Each path below is one point turned by a fixed rotation once a step. After each direction that follows a path, write how fast that rotation turns it, in deg/step (0 if it stays still).
Each turn is a multiple of 5 degrees from 10 to 175, or 0.
Each row of a path follows its step; steps can be skipped.
Path 1:
step 0: -11,5,-18,12,38,4,22,46,9,30,18,12,8,23,-20,2,-14,3,29,4,35,-25,-24,4,-7,11,5,20,-17,-6,8,38,-21,-16,43,-7,-4,38,15,43,23,2,-5,-1,29,-15,-18,24,18,3,13
step 1: -18,23,36,16,-11,-6,-14,-18,-31,-4,-6,27,23,-24,-21,28,-16,13,-34,-1,-10,-8,-10,-19,30,20,-39,-4,-7,-9,-17,1,33,-13,-21,-3,-29,-6,-14,6,46,15,28,-13,-9,-5,-2,8,-7,54,-13
step 2: -22,-15,-24,-26,-1,-15,-9,15,12,39,-4,-34,-12,6,22,35,-2,-19,-10,3,19,-10,14,-24,-34,-37,-7,-26,25,-24,-21,-9,-1,-36,15,-3,-40,16,1,6,-38,47,11,21,3,-3,-2,20,5,-11,-14
step 3: 15,-9,38,-2,-17,19,30,-17,-6,7,11,-25,-13,-28,-28,-17,15,32,18,2,0,-28,-45,-19,22,-4,-17,7,24,-37,21,22,10,1,9,-25,10,-54,11,-5,1,14,18,-5,6,-17,3,-21,-28,-28,22
step 4: 23,21,1,-15,-2,-40,-15,-6,10,-26,-2,-17,22,47,16,41,-49,24,-20,-5,4,-3,-16,-14,-3,-4,12,-3,10,21,46,-12,-5,-25,20,-28,-5,12,-16,-20,-7,-26,-4,32,18,23,-14,-29,14,9,7
step 5: -24,31,9,7,5,8,-30,12,-41,28,22,-9,-11,18,-47,-18,-47,24,31,-19,25,-1,24,16,-8,-24,-9,0,-19,-2,-21,6,-28,10,4,17,4,-16,34,10,33,9,1,21,-6,-23,27,-9,9,-16,18
step 6: -12,5,41,2,-12,2,-4,34,11,-4,29,17,-10,30,34,-19,3,-10,-11,-18,3,-11,-3,-57,42,48,-17,-22,-12,40,-18,24,15,-40,-12,-23,-9,12,-12,10,-5,5,2,7,2,-11,6,3,-1,-1,-17
step 7: -40,14,-13,-13,8,9,-19,-50,-15,38,-11,-5,-2,0,1,20,-8,7,-19,29,3,-7,-11,28,7,3,-14,9,24,-16,4,30,5,-12,20,-6,-20,30,-9,30,1,6,24,-36,19,0,3,26,44,-53,12
step 8: -5,43,15,34,22,-15,-3,22,-6,-23,4,-15,5,-30,-11,10,13,-7,16,-16,2,-3,-24,-23,-3,0,-17,-17,-11,-49,-9,11,-37,-17,19,-25,-35,-14,0,-6,-11,-4,29,-22,25,20,-21,-17,-54,14,-18
step 9: 13,-11,-32,-39,6,-9,30,-11,-12,21,16,-6,-18,32,9,51,-32,33,0,33,2,-11,-16,-17,13,-3,18,14,-21,-4,4,18,27,-25,4,27,-32,-44,17,11,14,7,-3,28,6,2,-25,19,-1,23,0
-1,-1,-7,-8,4,3,-5,5,-1,-3,4,0,6,-2,5,3,-4,0,-13,2,-5,-1,-10,1,5,-2,0,8,2,9,7,-1,5,4,-8,-9,-4,-7,-3,-12,11,-2,5,-2,0,-1,5,7,9,-2,-9 => 130
5,-6,-12,1,1,3,-3,2,-7,5,6,0,7,3,1,7,6,-1,5,-6,-2,-4,-1,7,8,-8,10,0,-1,6,-1,6,1,-9,3,5,-6,1,-9,3,-11,4,1,6,-2,8,2,0,10,2,11 => 155
5,6,-1,2,-5,-4,2,9,-4,-1,6,8,-10,2,-5,6,-3,9,0,3,-4,2,-11,2,0,-7,15,-4,5,2,-2,3,1,16,3,1,-3,7,6,0,1,-6,2,0,8,3,-5,-6,-2,5,-2 => 80
0,1,3,3,-5,5,10,-5,3,-6,2,-2,-4,7,0,10,4,0,-3,-11,-16,-9,2,-2,-3,6,-6,-1,-4,5,12,3,4,8,4,7,-4,-3,-6,11,6,1,-4,5,3,1,4,5,-2,-1,0 => 130
-4,-13,-6,7,1,2,-6,-5,-2,2,9,8,-4,9,-6,6,-2,1,-3,0,0,5,8,-12,-9,-1,-3,3,-6,3,-4,-1,-6,-1,-5,7,-10,-4,5,-11,5,3,1,-3,1,4,5,-6,-5,10,1 => 95
Path 2:
step 0: 6,6,36,13,-12,-42,25,-9,50,8,-5,-1,-5,1,-2,-11,34,-8,38,6,-12,-8,-11,-11,-23,-21,-14,7,-15,-16,11,-34,-17,-3,-17,-21,8,-9,-3,-20,2,-25,3,4,-22,12,11,8,27,4,-24
step 1: -15,20,-12,20,14,-21,-7,-39,-2,2,-2,25,-30,10,-20,9,21,18,-6,-23,-9,-10,0,-23,5,-6,30,-18,25,-25,-1,12,-36,-19,-13,-30,9,-15,2,-27,-13,25,15,-8,-11,-1,-38,7,21,7,-9
step 2: -24,-4,14,7,10,-20,29,19,-6,-37,-26,-9,-18,33,-24,-1,-8,21,-5,-17,15,4,7,-15,-6,2,-10,1,8,-41,15,-55,-21,-8,20,15,2,-29,-13,-3,5,8,-27,3,-15,3,3,-12,-5,-23,-23
step 3: -20,-4,3,23,-25,-15,2,-15,-10,-13,4,-20,-22,-9,-17,-38,5,2,15,14,34,-35,-1,-7,-18,-13,0,-3,5,-35,11,6,10,32,-18,9,-6,-13,8,8,9,-11,15,-41,-17,28,-37,20,14,3,-23
step 4: -22,16,3,-13,-26,12,14,10,15,-8,-6,7,11,33,12,-6,-1,17,-1,-39,6,-16,-22,-11,-11,2,5,12,-3,-19,4,3,34,-21,-2,-33,4,-45,2,-25,6,26,21,-30,3,-22,-12,-25,11,11,-35
step 5: -15,5,11,13,-8,-46,18,-22,-13,5,-3,-3,-29,6,-3,-30,-3,-22,37,7,19,22,1,-13,12,-26,-2,33,-13,-21,17,12,19,-13,4,-6,8,-24,-29,-28,12,20,-21,-3,-3,8,-8,-21,-40,1,10
step 6: 14,-2,-37,-15,-13,-1,28,-17,-17,-5,3,-21,-7,22,-26,-11,13,10,32,-4,-20,-36,-3,-19,-1,2,4,8,24,-21,5,30,-5,-12,12,-19,-19,-31,-9,-9,15,-20,6,-8,6,-1,9,41,-21,-20,-30
step 7: -16,-6,23,1,7,-12,16,18,25,5,13,2,31,13,4,-13,0,23,9,-5,-10,-18,16,12,-15,4,12,5,-8,-51,12,13,-10,-42,3,-4,-4,5,-18,-2,41,-19,-1,-3,5,4,-54,-21,-35,0,2
step 8: 4,10,27,-23,-29,11,-3,-27,23,-22,-30,-10,-8,-19,9,-11,14,-12,30,-12,-13,17,-11,-9,35,-21,7,-1,14,-30,0,8,2,10,-13,16,-6,-10,-13,-39,36,-13,-17,13,20,6,-33,14,11,-22,-17
step 9: 2,15,11,33,-28,-20,-2,-11,29,21,-6,4,-2,39,-1,-19,-12,-14,10,-20,-28,-15,-14,3,-15,-3,21,9,13,-39,19,-20,-13,-11,-11,-32,15,-5,-2,4,-16,-6,26,22,41,15,5,17,-4,-29,-5
2,4,-2,-1,0,0,-5,3,1,1,-3,-3,2,-4,4,4,16,-1,-5,1,-16,2,-2,-4,3,-6,2,-4,3,-4,3,-9,-9,-9,-1,-1,4,2,-3,2,4,-10,1,13,-6,8,-9,3,5,-4,6 => 45
Path 3:
step 0: -40,-7,-5,-31,4,-10,-21,17,-18,33,-37,-11,-40,-21,-16,-3,-21,26,-15,13,-8,15,-15,-22,36,29,-3,1,-29,16,-1,3,-14,13,-28,30,3,-19,-27,6,20,33,16,28,32,13,-2,-27,-11,-2,3
step 1: -7,-14,30,16,9,-34,9,18,-10,7,-7,31,32,61,10,-12,38,-5,-19,24,-10,2,-21,-2,-15,2,-26,-10,37,0,24,-7,-10,-25,-10,16,4,-10,-26,14,4,-9,-11,22,10,2,-38,0,29,-36,-20
step 2: -34,-42,-19,28,-10,1,12,15,-21,25,-42,-26,-24,10,-3,9,-5,2,-18,5,8,-16,25,-14,13,2,-9,-4,11,-7,31,-7,-34,18,4,-10,-25,6,41,-15,36,-16,4,12,12,-26,19,23,-47,7,-12
step 3: 34,-27,7,-24,-44,-28,3,6,2,-13,-20,24,-2,27,-7,9,2,-17,11,4,9,-18,-15,-2,-50,26,12,-6,-17,-28,-2,-8,-10,-13,-17,35,36,16,40,16,29,-4,-15,-3,26,17,16,-33,28,3,-6
step 4: 4,-8,-17,35,-16,9,2,-6,-34,14,12,-6,27,9,5,13,8,6,7,-4,-28,-15,9,-47,18,-42,29,-21,-9,-14,-2,-22,-46,-10,-5,32,8,34,-9,5,-29,1,-1,-5,-39,14,36,18,-36,-12,-15
step 5: 25,10,-2,-33,5,5,21,13,26,-18,-21,9,-4,-13,5,27,8,-3,1,-51,-1,-2,-4,-1,0,-19,-45,-8,-57,-1,6,-49,-13,29,-13,22,-8,3,7,-33,14,17,-22,-13,28,-3,3,0,15,-33,17
step 6: 21,-4,-14,21,24,2,-39,-20,36,-16,8,-30,0,32,-26,16,11,33,-9,27,13,-12,-34,-9,-39,-22,18,-26,3,26,13,-21,-22,-15,4,-13,20,25,2,4,-25,40,-3,-15,-21,4,-30,15,-16,-10,16
step 7: 2,-14,10,-46,-2,24,25,-16,3,-3,10,-2,0,11,17,52,-29,8,-9,5,-4,48,20,-23,-30,-19,-40,-2,-27,-17,12,44,-5,17,21,1,-36,-12,6,2,-32,2,4,-14,12,-15,1,11,-34,0,7
step 8: -7,9,-2,-5,-12,44,-28,-22,46,-34,4,-6,9,29,7,-5,16,0,5,-3,2,-2,-5,11,14,-2,4,-3,13,-39,1,23,-32,-11,41,-25,39,16,8,-28,15,-19,3,11,0,26,-10,-7,35,10,53
step 9: 18,12,12,35,18,-4,24,-9,13,-27,-22,-34,-14,-6,28,2,-42,17,31,10,-39,26,16,19,-7,-11,20,24,0,-25,5,14,-1,18,-6,30,-13,-4,-5,-1,-22,-2,26,-35,-37,-27,1,16,10,40,-10
4,4,2,2,-9,-3,-8,2,-14,-3,4,2,-4,-6,2,2,5,1,5,5,0,5,-1,4,1,-9,1,-4,-1,6,3,-3,-13,-1,3,-7,-13,-4,0,-6,1,-8,4,-9,11,-2,-1,-10,1,1,4 => 135
-2,1,-3,15,6,-2,4,7,-1,-5,-3,-8,1,2,10,1,2,5,-8,-4,1,-4,5,9,-1,1,-3,9,2,5,3,-10,2,-6,1,0,-2,-8,12,-4,1,9,-8,-9,1,-3,-7,4,5,0,2 => 95
5,6,-2,7,4,2,-5,-10,-6,-7,-8,0,0,0,-4,8,5,-4,8,0,-2,-2,-1,-1,-4,-7,11,8,7,3,5,12,1,-6,-10,5,6,-2,-3,6,-2,-3,1,-2,4,0,-10,5,3,-12,-6 => 140
Path 4:
step 0: -5,-11,-13,-18,4,-10,32,15,-5,-13,30,31,-36,-9,17,12,-3,18,-7,10,10,-15,-3,-8,0,20,-22,-24,-11,12,-29,-9,22,-17,14,45,11,-23,-23,-21,13,18,-9,-11,-13,4,-27,21,0,-33,39
step 1: 64,4,-38,-4,-21,-28,4,-10,19,15,35,-2,-19,-17,0,29,-3,35,-34,14,22,-33,-9,-24,5,-1,-16,1,-4,-1,25,-3,-5,-7,-4,2,10,-28,-8,7,-9,6,9,-15,18,15,0,-4,9,2,27
step 2: 7,11,-17,-2,-22,-15,26,-1,-14,6,17,29,-26,6,-7,11,-29,53,-31,20,7,7,19,16,-32,15,1,-16,33,-10,8,25,20,-1,33,-6,9,4,15,15,-6,-6,10,18,40,-10,30,-11,19,-4,-11
step 3: 3,43,9,11,17,-29,12,13,11,-1,3,23,-25,14,16,32,-4,41,18,1,-14,14,-36,-18,-27,-12,-28,-7,20,22,-21,17,15,6,25,14,-8,25,22,-27,-10,18,-5,-31,11,-9,6,-14,-5,2,4
step 4: 14,3,-7,8,-2,-35,5,8,33,-2,52,14,-37,11,4,4,-35,-20,7,-36,-15,18,21,-37,-14,5,-6,7,21,6,-24,14,8,17,-23,9,-3,4,9,-10,7,14,14,-10,-1,13,-6,13,29,-12,40
step 5: 31,4,20,9,0,-18,6,-21,11,-4,32,-9,-26,42,-61,13,-15,32,0,5,21,-4,36,7,6,-20,-16,8,4,8,-23,-30,25,13,2,-1,11,-27,0,-3,-5,13,13,13,0,-10,19,15,1,18,27
step 6: -1,17,-15,29,-14,-28,-27,0,10,0,0,12,-16,22,-2,-35,-20,33,21,15,37,-2,8,8,13,-32,-15,19,30,28,17,17,5,28,36,-6,-10,-2,13,34,-2,-7,-13,-16,9,-4,33,2,-9,-9,21
step 7: -40,-9,24,-2,13,-6,19,3,-14,-27,-2,39,-11,7,21,-8,-22,-1,4,-2,25,-4,-5,-13,-7,5,-25,-6,29,-1,-3,-16,23,12,43,7,-29,15,8,-9,2,8,2,-22,-9,31,27,8,13,15,58
step 8: 4,-20,-26,20,-12,-23,38,7,6,-21,23,4,-4,1,6,20,20,10,-2,12,6,3,-9,-9,13,-15,-28,23,-16,40,-29,-28,5,5,2,23,7,-12,-8,7,-8,17,10,-11,-22,56,-6,1,13,-23,42
step 9: 22,-26,2,10,-22,-5,18,-10,10,-5,51,-7,-10,-18,5,9,-21,18,-41,33,48,-7,12,2,-18,-8,-12,18,-23,5,7,-19,-6,13,-1,-20,16,8,8,22,4,-19,-24,-11,35,11,14,5,23,1,24
-5,3,2,0,3,-5,-6,-4,-10,-4,0,-1,-10,-3,4,-7,0,3,1,-4,-12,-7,-8,5,3,7,0,-4,-3,-5,-10,1,-2,10,-1,3,2,9,0,-3,2,-6,9,-12,-7,5,-8,-2,1,0,7 => 95
-5,3,-2,-5,2,1,2,5,3,-2,4,6,1,6,7,6,2,-9,-4,1,3,8,-3,4,4,0,-9,-2,0,3,-14,-3,-9,3,-14,2,8,-3,5,4,-3,6,-6,-2,-2,-2,-9,9,12,7,-2 => 85
